128 stands for zero in the data rows.
Each row of this table is followed by its label. One hidden rule gives the labels. It looks at one to three of the table's principal directions, none of them among the few with the most spread.
160 121 156 124  97 137  73 131 133  86 144 123  91 165  81  50 109 149  53 176 143 174 176 135  67  68 198 111  84 132  66  66 144  68 113  98 154 107 157 120 188 112 166 203 169 113 116 160 d
 86 188 122 143 154 149 173 131 171  88 126  66 149 169 141 127 138 127  30 159 125 126 133 122  55 152 195 148 152 113 153 156 133 116 139 111 149 137  65  98 142 129 130 162 171 167 153 123 d
105 139 148 128 143 144 159 106  98 150 115 127  85  42 160 177 119  81 190  94 129 104 130  99 177 183  60 179 151 122 144 119 117 146 141 127 103 117 105 163  99 141 112 142  90 111 151 106 z
122 119 124 128 137  68 176 130 138 101 131 136  71 111 162 152 129 163 122 132 116  93 141 118 110 132  79 129 169 113 147 147 120 162 146 121 133 129 106 125 153 135 133  95 106  82 114 114 z
123  63 151  99 147 149 113 176  98 152 155 109   0  71 129  32  53  90 168 148 128 165 120 100 117  58  99 128 119  60  38   5 191  33 123 101 121 119 193  91 208  77 150 173 154 105 126 160 h
 95 149 147 134 131 158 118 135 135 149 128 121 136  91 143 140 131  97 187 101 135 114  98 140 155 136 121 145 123 116 149 149 109 118 123 115  89 119 127 145 106 142 119 154  96 178 143 128 h
162 101 162  90 124 116 110 101 121 102 151 198 109  90 101 144 119 120 193 120 101 120 136 126 192 100  78 121 135 140 111 108 132 126 114 127 159 145 175 156 150  99 143 140 120  65 122 154 e
 78  84  73 135 150 123 179 183 118 143 132 110  73 106 147 103  82 161  93 120 121 121  83  85 118 111 152 102 184  65 119  86 133 116 143  99 124 121 115  71 165  84 139  92  98 138 137 126 f
132 137 130 104 114 168  80 171 154 100 118 153 154 197  56  67 119 169 147 170 110 170 135 157 100  52 164 115  78 171 103 123 124  76 105 113 100 103 152 116 159 102 147 142 194 167 130 138 e
131  87 112 152 129  97 140 110  97 184 120 124 128  87 187 171 128  93 137  83 112 116  88 119 189 183  88  90 126 100 150 120 151 169 139 162 143 151 115 125  86 156 100  82  73 111 120 141 z
178 145 160 125 131  81  98  61 113 133 109 128 160 101 160 175 198  95 164  99 115 136 149 120 172 181  85 136 108 121 122 146 137 165 113 140 133 160 117 117  92 169 111 121 123  79 118 165 h
 26 134  74 162 193 147 216 167 139 157 112  76  98 119 174 170 107 104 150 154 130 117  55 155 121 155  71 143 194 109 180 195 132 150 127 129  89 128  77 123 118 137 114  69  92 178 143  90 h
122 149 115 132 147 140 142  97 125 140 137  94 117  99 119 129 138 115 108 145 167 126 147 158  97 142 130 147 141 108 106 154 114 142 133 113 100 125 125 124 103 123 115 156  87 145 134 113 x
162 110 124 133 129 124 127 122 115 122 121 147 129 161  86 116 138 113  81 136 136 116 185  86 124 110 159 125 126 152 100  75 161 118 138 153 139 157 152 104 146  96 107 130 174  90 107 131 z
121 126 104 120 157 145 158 135 111 107 133 151  99 146  59 108 119 133 168 146 145 126 162 140 115 107  87 176 130 185 104 119 138 123 127 124  96 132 157 139 143  89 132 125 167 112 112 105 d
189  84 127 184 127 162  42  83 105 179 176 139 109  55  86 121 120  89  96 130 196 153 150 154 185 114 132  84 130 125  37  56 141 120  62 138 170  80 204 170 131 120 110 209  62  74 112 162 d
136 118 132 116 135 122  91 131 117 129 121 115 178 165 112 106 141  90 126 145 129 139 132 119 117 112 159 123 110 136 109 115 179 107 107 145 132 184 155  98 131 123 115 121 170 118 100 167 x
 97 179 140 125 121 128 137 128 151 139 120 119 217 161 150 161 169 133 119  98 112  96 138  94 104 170 183 141 118 142 188 180 124 152 121 150 116 152  77 112  99 161 104 101 161 157 150 135 d
165 147 190 103 123 155  71 105 165  70 144  91 109 137 118  71 110 102  42 185 109 187 145 152  85  83 191 104  88  86  73  80 167  48 131  96 193 142 150  99 167 105 160 255 168 129 143 176 x
191 157 163  99  73  89  71  66 136 121 149 160 215 121 108 166 181 170 107  86 159  75 191 105 123 138 178 139 145 147 140 179  67 177 125 130 124 133 157 155  92 137 108 140  88  87 121 120 h
110 173 168 142 106 166 187 116 174 114 126  94  90 102 188 125  87 130  81 156 117 149  98 194  91 145 104 129 100 110 162 146  91 131 169 107 169  64  42 157 109 188 162 174 103 187 174  84 f
145  93 122 142 120 141 107 145 128 146 144 124  74 109 123  85  79 137  93 149 117 164 127 143 124 110 116  86  93 121 104  83 139 102 117 117 142  79 137 149 129 124 139 159 127 128 127 131 h
177 185 194 134 115 130  98  79 156  85 132  88 117  88 147 151 149 122  94 127 154 127 166 134 111 143 131 173 147 108 114 134  87 111 150  86 149 107 121 154 125 155 129 241  88 115 139 113 z
 55 124 116 136 175 125 192 188 110 121  98  52  56 161 183 106 105  84 188 131 130 145  59 137  98 131  71 193 145 102 150 132 173  82 178 116  87 175 127  92 158 129 146 102 157 181 115  99 h
 91 165 124 118 150 155 139 114 135 146 111 126 179 115 132 199 139 111 192 124 113 115 104 150 160 172  76 160 148 165 187 219 101 163 116 143  85 127 105 175  68 145 101 106 104 152 153  97 d
113 154 123 113 157 126 170 130 129  79 100 105 113 163 124 102 137 113 121 159 123 151 135 142  89 129 117 170 109 135 126 138 150 115 166 116 120 162 115  93 121 109 158 133 191 153 126 108 z
 83 122  68 150 175 170 130 145 146 147 138 159 186 127  85 171 124 122 147 135 121  96  94 166 175 131 102  95 153 178 142 167 153 164  91 177 122 131 145 139 104  96  78  99 121 136 129 129 h
180 135 163 162 114 114 111  81 134 136 158 124 119 108 139 142 155 116 154 104 143 155 120 148 167 143 104 135 132 118 126 132  85 124  87  84 155  94 121 178 136 177 152 159  89 111 118 152 h
129 147 125  97 135  95 102 128 129 145 112 112 193 161 140 146 178 134 177  94 113 101 129 121 119 149 113 145 115 140 146 181 151 150 135 162  78 177 146  89 101 133  83  78 162 128 117 135 f
110 115 116 134 126  81 174 142  90 132  82 120  76 105 204 149 140 115 151 103 144  98 120 109 133 165  79 151 135 101 137 117 143 167 201 170 116 153 117  99 114 144 127  72 114 123 119  86 z
162 192 162 142 112 145  81  57 122 130 111 126 211 125 107 158 207  82 129 111 165 124 184 139 139 175 167 161  86 161 120 155 108 154 110 142 110 139 114 145  73 168 102 175 132 140 130 144 d
160  78 133 116 123 125  94 167 138  93 147 152  60 134 102  32  90 137  79 170 117 161 140 115 110  41 171  73 102  90  53  26 170  60 121 111 174 119 180  85 200  73 169 169 186 110 109 168 d
 87 116 101 112 133 140 200 159 117 142 102 157 119 120 135 166  91 143 162 127 100 102 105  88 155 138  92 143 179 144 178 141  98 153 145 133 110 114  84 148 121 119 124  52 116 128 149  80 h
145 103 133 101 133 139 115 127 127 102 127 151 125 133  97  87  96 114 115 166 107 152 130 151 128  90 106 106  93 153  92  88 176 114 124 139 160 139 152 111 134 100 142 136 179 101 117 145 z
125 140 152  87 128 161 112 142 139  73 109 129 101 144  98  78  96 124 103 177  90 166 146 137  97  92 144 128  79 137 100  91 157  76 149 114 134 131 130 107 146  93 152 186 194 140 144 138 h
109 138 105 154 153 160 142 138 161 139 186  85 130 141  89 109 101 145  88 160 176 129 121 170  72  96 166 136 175 119 132 172  97 103  98  79 120 107 146 160 137 113 131 174  79 170 123 110 f
176 178 186 101 104 190  49  77 173  93 175 128 169 119  64  97 121 138  82 160 119 178 162 164 111 104 195 120  90 137  99 133  89  77  77  73 163  80 140 176 127 119 154 255 140 141 164 164 h
155 100 126 171 138 135  81 123 124 146 144 124 137 140  99 120 139 100 104 131 156 141 136 125 151 107 143 106 131 144  89  85 165 108  85 140 149 132 173 125 153 123 110 153 136  94  99 161 e
147 123 146 147 129 144  47 110 127 148 151  85 118 109 120 108 132 100  89 138 148 161 137 124 126 126 165 110 124 103  82  99 147  88  75 112 132 108 163 137 147 128 115 199 122 111 125 176 d
122 145  89 120  97 134 134 143 153 112 135 149 192 162  93 140 120 217  45 135 136  93 150 107  86 120 212 107 170 149 156 167  68 161 130 123 134  93 103 139 122 108 122 105 108 137 144  94 z
 86 172  97 176 147 180 167 117 138 153  92  85 190 148 128 172 134 103  56 148 131 143 122 126 119 191 164 137 134 160 179 169 109 153 117 131 115 106  40 145  65 161 103 125 124 181 158  98 h
197 165 168 108 122 125 107  87 116  68 125 135 130 158  63 106 164 124 109 136 163 133 234 100  91 116 154 203 108 171  84  96 127 100 156 112 127 156 169 130 134 100 139 206 188  92 110 110 h
126 152 135 164 144 146 158  91 116 129 105 165 121  95 102 201 164  98 145 122 171  86 185 106 171 155  86 177 169 185 133 136 106 176 128 157 106 115 121 163 111 131 101 130 111  87 133  81 e
111 124  84 178 158 151 138 141 143 185 151  78 140  86 138 142 109 136  74 132 154 126 109 116 118 150 146 106 184  95 129 136 108 137  84 100 122  82  95 134 107 141  94 136  63 141 136 123 x
102 156 132 117 144 125 147  75 108 187 133  93 180  57 176 200 155  91 138  65 135  92 120  80 155 221 127 162 167  95 173 183 110 180 125 132  99 152  99 129  48 142  91 114  76 126 163 120 h
 92 103 102 117 148 144 148 175 119 119 124 128 104 141 120  99  85 115 152 134 109 115  96 145 125 111  96 127 115 145 123  98 179 110 153 153 125 150 146 113 146 101 115 113 161 141 114 125 d
 70 137 120 145 147 107 189 136 127 163 141  87  75  97 179 176 120 155 202  96 148 106  83 150 117 162  36 182 188 120 180 205  84 163 128 100  70  98 100 159 130 169 127  78  54 135 138  82 e
139  60  99 130 123  90 130 208 149 148 156 173 131 137 159  70 101 158 126 114  79 118  82  89 144  70 178  24 113  56 125  63 162  99 118 135 186 148 135  70 167 112 141  75 143 146 104 185 z
102  93  67 176 163 157  92  98 102 242 149 106 194  64 122 197 120  95 104 111 139 135  93 119 195 196 124  71 166 129 144 164 135 180  35 150 111 105 122 164  49 138  63  98  38 107 141 156 h
105 174 131  79 132 142 131  83 130 124 122 122 170  95 124 169 142 143 132 119 104 112 141 130 120 178 123 149 133 133 144 185 108 168 129 129 101 130  94 125  88 122 105 129 115 120 172 128 e
100 154 137 158 112 119 140 165 149 112  94 134 154 200 126 168 159 150 137 113 139  73 146  99 113 118 130 165 158 197 180 158 115 142 140 159  88 125 110 137 162 157  95  83 162 126 112  89 e
 82 167 114 142 152 170 147 174 163 130 106  75 137 165 148 112 120 128 122 140 104 149  89 146  98 141 129 141 109 131 158 152 135 100 140 125 100 104  86 111 120 140 119 133 181 205 154 106 h
 69 137  71 142 173 145 194 181 129 140  97 120 126 160 113 118 136 136 140 136 117 114 123  99 107 129 128 143 142 139 137 123 147 132 132 136  78 135  83  71 141 109 105  64 179 162 133 115 f
108 119  76 144 170 148 145 103  96 151 133 115 157 106 101 168 124  96 123 125 156 112 121 141 153 173 102 145 163 156 123 145 153 166 121 157 125 157 146 142  86 103  90 118  96 109 121 116 d
166 112 143 123 105 112  86  94 107 136 115 139 130 107 145 131 145 120 103 122 117 156 138 108 158 144 141  95 106 108  95  89 139 137 114 141 159 122 127 112 129 138 134 128 130  86 136 163 h
135  63 114 145 107  84 152 144 102 139 130 168  73 101 159 130 102 140 113 107 130 100 117  99 159 115 109  88 149 109 122  72 140 152 148 150 164 127 139 120 156 124 137  81  93  79 105 126 h
 87  92  49 163 135 160 154 225 129 127 101 135 114 209  72  53  90 164  57 181 165 116 138 130  63  54 176 102 122 177  90  68 171 112 148 169 106 109 143  74 173  83 114  76 198 161  99  88 d
Here are more rows. What is the label of each one?
193 161 184  84  95 175  52  58 169  87 209 127 146  88  56  87  99 150  63 164 155 153 170 188  90  80 199 119 122 109  77 139  72  85  98  57 173  88 180 187 128  94 157 255  76 128 151 149 >> f
151 183 214  88 122 116 158  76 134  86 110 127  75  59 180 184 148  91 190 112 120  98 163 115 147 161  56 207 150 104 147 149  89 133 187 112 124 137 108 161 117 151 135 185 103 106 156  89 >> e
 66 150 114 125 136 148 167 132 145 142 159 131 104  51 153 180 108 176 191  84 125 100  68 137 161 156  95 150 202  93 177 195  39 155 114  73  96  66  98 175 124 129 144 125  27 158 178 101 >> d
110  83 113 146 151 167 123 163 135 147 166 135  91 118  92 101  63 117 129 151 100 153  96 133 151  94 116  89 134 135 118  83 155  82  74 105 149 100 140 158 166 107 128 151 126 120 124 162 >> h
116 174 150 135 108 118 148  92 124 134 103  98 158 145 154 169 161 117 104 118 144 109 158 124  96 181 136 168 122 154 171 178 108 166 146 142 103 134  78 144  92 178 112 116 123 134 138 100 >> e
111 116 126 137 123 112 130 135 118 152 134 102 103 117 162 138 117 136 137 114 144 126 106 140 118 141 110 132 139 110 143 151 122 135 140 129 114 125 139 139 121 144 130 118  85 136 127 110 >> e
 92 139  96  95 148 173 193 160 148  83 117 168 151 158  68 143  80 142 121 174  94  91 129 113 126  99 132 144 184 177 166 144 107 127 140 122 130 131  97 155 140  78 118 102 154 139 139  90 >> d
135 144 123 144 156 129 142 130 110 114 102 102 132 179 109 109 163  94 144 138 161 146 152 126 107 130 116 186 113 161 104 114 164 112 141 141 108 164 145  98 133 125 130 122 198 132 104 114 >> d
110 116 130 122 147 147 119 141  87 173  78 130 148 106 149 143 141  50 213  97 101 127 103  94 195 161  79 141  96 139 127  90 182 127 128 172  89 162 121 100  97 139  86  85 167 132 127 149 >> d
134 178 116 141 137 124 116  75 129 144 104 116 206 122 130 180 193 129 108 118 134 125 162 137 126 198 131 135 107 154 138 183 121 191 110 155 109 130  81 116  62 164  91 115 125 122 144 134 >> d
162 168 183 124  77 125 116  85 122  84 107 164 139 147 120 148 164 127 126 115 140 124 179 110 139 144 147 170 107 174 142 125  85 140 141 130 144 108 110 172 133 158 158 151 159 108 137 111 >> z
158 124 141 116  96 137 107 114 125 110 129 161 140 148  87 110 118 144  98 150 144 135 166 140 115  98 153 123 104 165 115 119 114 129 134 134 141 116 150 151 122 117 146 145 139 117 123 111 >> h
177 189 140 135 109 145  73  68 151 115 164  97 186 141  68 112 182 164  29 144 191 143 211 127  59 127 255 142 135 111  85 155  69 118  94  79 125 105 134 128 121 120 130 222 103 139 142 143 >> f
100 121  92 158 146 151 169 157 145 138 125 124 125 159 117 120 105 131  81 152 115 130 116 128 116 126 138 104 132 147 149 122 139 129 120 138 136 108  93 127 131 124 122 103 158 151 132 114 >> f
131 146 137 106 110 137 112 155 153  90 123 104 152 205  97  53 118 156  43 172 113 157 159 111  40  85 218 119  88 136 112 102 150  80 126 108 137 131 111  82 161 114 149 148 219 148 127 147 >> d
168 113 150 121 120 153  67 134 146 121 147 127 159 146  92  77 104 116  79 161 115 165 141 133 115  82 179  86  86 130  88  76 168  76 100 122 173 134 158 115 140 113 130 188 164 122 118 171 >> d
102 151 114 110 136  87 180 138 128 105 124 105 126 166 157 146 140 159 149 122 126 111 121 132  83 155 110 172 151 127 180 200 108 149 164 122 107 157 110 134 118 137 145  83 133 147 123  90 >> z
146 134 178 117 128 170  97  80 128 147 162 107 116  78 115 134  93  78 141 148 139 168 125 160 146 130 102 147 124 129 126 143 112  99  95  92 137 106 152 200  96 136 144 209  88 126 146 127 >> h
126 126 119 117 111 188 115 120 131 118 120 165 146 110  72 134  83 139  79 165 125 123 149 146 139 110 144 104 124 174 109 104 120 138 128 147 146  90 123 156 116 101 112 158 114 117 151 109 >> e
130  95 115 138 148 133 119 152 103 156 116 146 113 134 116 115 129  86 202 118 137 127 113 135 170 111  67 137 108 160 108  98 173 121 125 168 103 145 176 123 128 117 110  92 167 122 100 124 >> h
141 140 155  95 117 113 132 151 151  49 124 148  74 175 108  80 127 174  98 163 106 139 174 117  71  72 157 135 109 125  94  88 146  86 162 120 153 137 140  86 206  94 167 158 203 108 132 133 >> f
178 139 144 143  93 143  77 112 125 116 145 142 153 163  70  93 147 154 114 124 169 157 168 143 113 102 179 142  91 164  97 112  97 104 112 105 131 102 163 155 134 131 153 179 136 136 115 129 >> h
114 139 114 143 120 128 126 121 123 158 148 119 122  81 145 143 137 153 121 102 160 108 133 119 121 154 151 128 154  95 126 143  89 151 116 118 114  93 117 140 119 140 121 134  69 136 146 123 >> z
172 162 171 120 125 127 107  37 118 136 149 123 155  87 120 167 164  91 138 126 140 157 168 141 148 178 124 153 114 123 134 172  92 144  95  98 136 134 118 182  71 157 141 183  86 111 142 146 >> h
127 133 142 111 108  94 165 144 122  96 100 142 106 145 162 127 134 146 127 120 111 113 140  95 111 129 137 141 125 112 145 113 122 131 179 132 139 149  99 103 146 136 149 102 144 127 128 112 >> h
